In the rows, 128 means zero.
The rows of R fall into 3 groups, which share some directions, and each row is roughly a mix of its group's hidden directions.
R:
[[108 130 118 169 176 144 167 155 111 116 175 129  81 131 144 126]
 [150 135 142 115 165 134 144 138 130  68  82 106 132  72 137 131]
 [ 98 167 166 132 125 117  92 139 113 125  64 129 131 107 106  89]
 [112 102 109 161 133 143 149  93 186 121 141 111  82  86 125 136]
 [143 171 134 137 154 128 145 167  65 119 148 142 112 166 153 108]
 [114 140 141 148 193 148 147 168 104 108 134 137  95  93 132  93]
 [107  85  88 150 102 143 134  92 169 161 165 134 107 137 126 155]
 [146 110 165  92 105 123 116 138  89 127  76 185 131 135 146 137]
 [125 182 123 158 168 125 144 134 135  84 122  72 113 105 126 107]
 [152 134 164  84 130 109 128 134 121  87  78 104 176 108 135 144]
 [ 86 117 117 180 108 137 126  99 160 131 109 137  63 114 123 137]
 [ 99 101 117 148  79 130 106  86 185 146 110 124 110 107 104 140]
 [ 77 115  91 165 108 150 111  95 163 167 131 133  99 115 109 115]
 [125 117  98 135  88 135 124 113 118 181 172 160 117 184 137 133]
 [126  78  94 123  90 134 128  87 173 160 157 130 136 137 124 162]
 [133 140 160 121 176 112 164 148 127  73 130  78 142 108 140 146]
 [170 138 153  93 118 114 144 146  79 136 149 155 141 179 160 130]
 [120 127 176 157 144 104 167 158 132  82 158 102  94 128 132 156]
 [154 143 145  96 181 134 132 173  78 105 112 140 156 114 138 106]
 [156 142 130  83  96 110 110 106 126 115  79 106 186 138 134 147]
 [130 128 174 100 123 110 110 127 148  99  70 106 159  81 110 125]
 [118 103  67 141  99 157 115  83 177 145 120 123 122 102 117 137]
 [131 191 118 159 138 115 151 135 102  89 131  84 114 165 151 136]
 [144 131  60 157 149 153 143 119 157 128 184 100 116 120 121 123]
 [135  98 115 138 164 142 164 154 107 137 195 155 102 149 149 141]
 [141 174 172 120 156 114 142 166  72 104 118 134 121 145 149 104]
 [120  92 145  98  73 109 101 104 159 161 124 128 170 138 106 150]
 [164 178  98 115 121 121 133 125  85 118 124 116 153 185 159 136]
 [126 116 107 142 128 125 136  92 194 105 132  73 131  93 113 152]
 [ 96  71 137 125 126 146 111 119 168 157 121 154 120  75 100 116]
 [163 109 123 114 174 144 166 155  92  89 130 152 116 123 166 155]
 [160  93 143  83 103 107 141 121 132 115 130 119 175 149 143 184]
 [157  99  93 110 113 146 174  97 133 119 148 130 122 142 177 173]
 [138 109 162  86  96 117  95 123 122 130  63 157 160 113 119 134]
 [130  95 171 130 182 131 154 171 125 110 159 145 105  90 123 121]
 [110 121 121 172 135 143 159 109 159  97 120 118  61  92 141 139]
 [ 94 131 101 169 125 153 142 133  92 143 135 167  75 160 154 133]
 [128 141 122 125 115 132  90 104 172 130  86 109 140  75  92  91]
 [140 183 130 114 151 121 106 164  79 135 128 123 165 154 119  85]
 [118  83 131 148 127 137 161 108 155  96 112 137  79 101 150 177]
 [154 165 111 137 168 127 161 153  84 101 158 114 123 166 161 135]
 [116  57 109 124 125 142 133 112 163 166 173 153 125 120 119 151]
 [114 105 122 108  85 126  93  87 171 150  87 122 159 104 105 134]
 [165 117  96 134 115 134 164 127 110  98 147 137 108 166 168 182]
 [ 89 127 135 154  83 133  96 103 162 143  85 137  98  98 101 110]
 [122 118 109 154 186 157 148 127 146 109 128 130  83  72 132 108]
 [151 184 141 135 176 127 146 158 100  89 129 103 117 115 138  90]
 [124 122 134 107 124 140  83 116 145 155  83 151 144  80  97  81]
 [167 147 152  81 133 106 129 134 110  90  90 104 180 128 141 143]
 [105  85 138 128 132 119 115 110 164 101  72 120 136  90 113 173]
 [143 162 145 104 175 131 117 171  79 119 112 135 159 119 126  85]
 [159 134 122 115 182 140 149 168  71  98 124 153 130 135 157 132]
 [169 108  93 112  84 127 132 122 113 123 137 145 145 175 149 182]
 [141 173 155 117 141 123 128 164  61 112 100 149 127 151 150 103]
 [ 92 129 101 186 145 141 136 124 151 146 173 124  75 127 115 114]
 [153 162 128 140 164 131 152 168  75 113 160 143 104 159 152 111]
 [121 110 127 126  60 122 115 108 129 178 152 159 122 176 128 139]
 [156  91 153  92 103 118 100 106 172 135  97 142 148  85 104 125]
 [116 171  91 143 115 148  89 110 119 163  97 145 117 127 115  71]
 [106  82 127 132  72 119 118  87 176 150 125 132 123 133 117 167]
 [142 158 144 102 184 117 120 165  92 103 108 109 176 121 123 111]
 [141 122  94 139 117 146 147 133  93 151 169 169  99 179 159 139]
 [110 149 146 130 108 122  82 110 155 143  80 123 132  91  91  83]
 [169 123  84 123 131 134 158 118 136 136 199 111 135 161 147 146]
 [100 147  73 157 130 165 117 118 109 169 135 157  97 142 134  91]
 [145  91 149  90 134 129 128 156  80 126 105 183 148 144 149 156]
 [139 145 121 135 160 137 154 171  62 104 138 150 116 162 160 140]
 [130  93 101 126  80 138 122 102 132 177 155 172 114 165 137 144]
 [102  66 147 127  87 130 124 101 159 146 107 163 106 113 126 162]
 [ 86  98 114 165 148 155 130 129 149 158 159 152  81  99 111 106]
 [113  80 137 142  96 136 148 114 126 131 121 176  78 140 154 172]
 [ 89 122 103 164 121 130 120  98 186 154 160  94 115 113  97 119]
 [153 173 134 115 170 121 141 168  72 110 142 118 151 156 144 111]
 [166 155 100 124 147 132 146 147  78 131 165 143 128 183 159 127]
 [143 136 142 115 162 137 139 171  59 115 116 173 122 146 155 123]
 [127  94 142  94  75 118  94 115 123 161  99 168 158 149 120 148]
 [106 141 136 128 102 111  86 105 172 158 121  95 158 115  82 100]
 [176 135 147  83 179 120 139 155 101  95 118 121 168 114 140 125]
 [120 120 157 139 128 106 179 112 151  94 153  84 110 137 154 176]
 [140 180 124 142 189 120 143 144 117  84 123  82 130 117 133 111]
 [111 110 145 137 198 149 151 162 120 110 139 136 106  77 128 108]
 [122  78 121 132 100 127 146  86 189 128 144 113 115 111 128 172]
 [128 205 122 156 116 126 110 135  96 122 102 123 104 151 129  84]
 [135 189  96 144  90 123 120 115  96 132 117 119 123 188 148 124]
 [139 189 165 116 138 108 105 148 108 120 103 108 151 121 110  75]
 [ 88 128 129 146  94 128  93 100 169 176 129 127 118 114  91  91]
 [151 138 183  91 124  83 127 137 131 138 161 101 175 154 116 123]
 [ 93 115 131 143  67 124  91  95 166 163 104 137 118 123  99 123]
 [131  70 128 100  81 119 122 100 161 152 137 138 156 138 123 173]
 [117  85 104 154 137 149 171 112 141 124 159 143  77 128 158 166]
 [149 143 102 134 131 116 162 126 110 108 167 100 136 185 160 172]
 [105 167 141 133 112 129 106 148  67 143  91 164 120 164 138 104]
 [143  77 140  73 132 123 106 136 123 145 111 157 187 120 118 148]
 [127  65 123 110  91 126 125  89 178 152 136 138 136 119 121 165]
 [155 176 165 103 144 114 123 163  75 107 101 132 147 139 139  99]
 [114  75 107 147 134 136 147 101 187 126 157 110 111  98 119 162]
 [134 159 135 148 156 137 153 160  72  91 110 148  87 140 161 127]
 [109 131 111 143  91 134 117 124  99 180 151 170 108 186 137 123]
 [118  92  89 149 124 137 150 101 172 146 189 109 115 136 127 157]
 [119  94 135 107  84 124  83 104 159 154  86 148 153 108  98 133]
 [145 152 108 100 132 128  84 138 124 161 136 120 187 129  94  81]
 [119 103 122 119  74 135 117 106 111 172 122 183 115 169 146 143]
 [117 120 125 114  86 117  95  85 174 138  85 103 161 109 104 137]
 [138 101 155  86 149 126 109 127 153 119  89 124 168  68 107 117]
 [118 156 110 170 177 133 147 142 146 109 171  85 104 109 114 104]
 [148 103 119 118 152 135 184 133 115  91 152 117 126 138 172 181]
 [115 150 153 101 106 111  86 131 131 167 123 116 180 131  91  86]
 [141 186 131 144 169 122 151 160  81  94 136 107 119 151 149 114]
 [144 145 140  97 138 123 118 161  72 158 151 156 162 171 135 102]
 [150 119 146  73 146 119 103 155 103 137 112 139 199 126 115 119]
 [146 122 136  85 112 115  96 103 155 126  78 109 184 100 109 128]
 [119 181 116 168 148 134 120 145 102  83  78 119  95 118 130 115]]

Here is one row from each group, named. Which group is each of the other rows in?
[149  98 112 122 135 140 152 147  97 151 187 171 117 168 152 143] => P
[124  93 123 108  65 129 108  93 140 174 116 168 132 150 131 144] => A
[159 173 118 116 165 124 142 159  85 124 168 111 154 163 142 105] => Q

[137 118 111 120  67 109 128  97 140 139 140 116 147 181 139 179] => P
[146 175 118 129 147 142 133 162  59 108 108 149 120 150 155 107] => A
[119 129  83 149 115 135 118  95 184 156 170  90 133 121  99 114] => A
[119  89 136 112  88 137  99 108 135 143  67 179 122 108 125 141] => A
[128  99  97 139 120 131 160 108 149 148 200 116 120 161 143 162] => A
[127 115 132 102  67 109  97 110 141 170 138 130 172 164 107 137] => Q
[143 134 130 147 183 141 159 141 140  78 125 110  92  75 136 119] => A
[ 92  91 135 162 102 116 145 110 176 128 162 105 100 130 116 171] => P
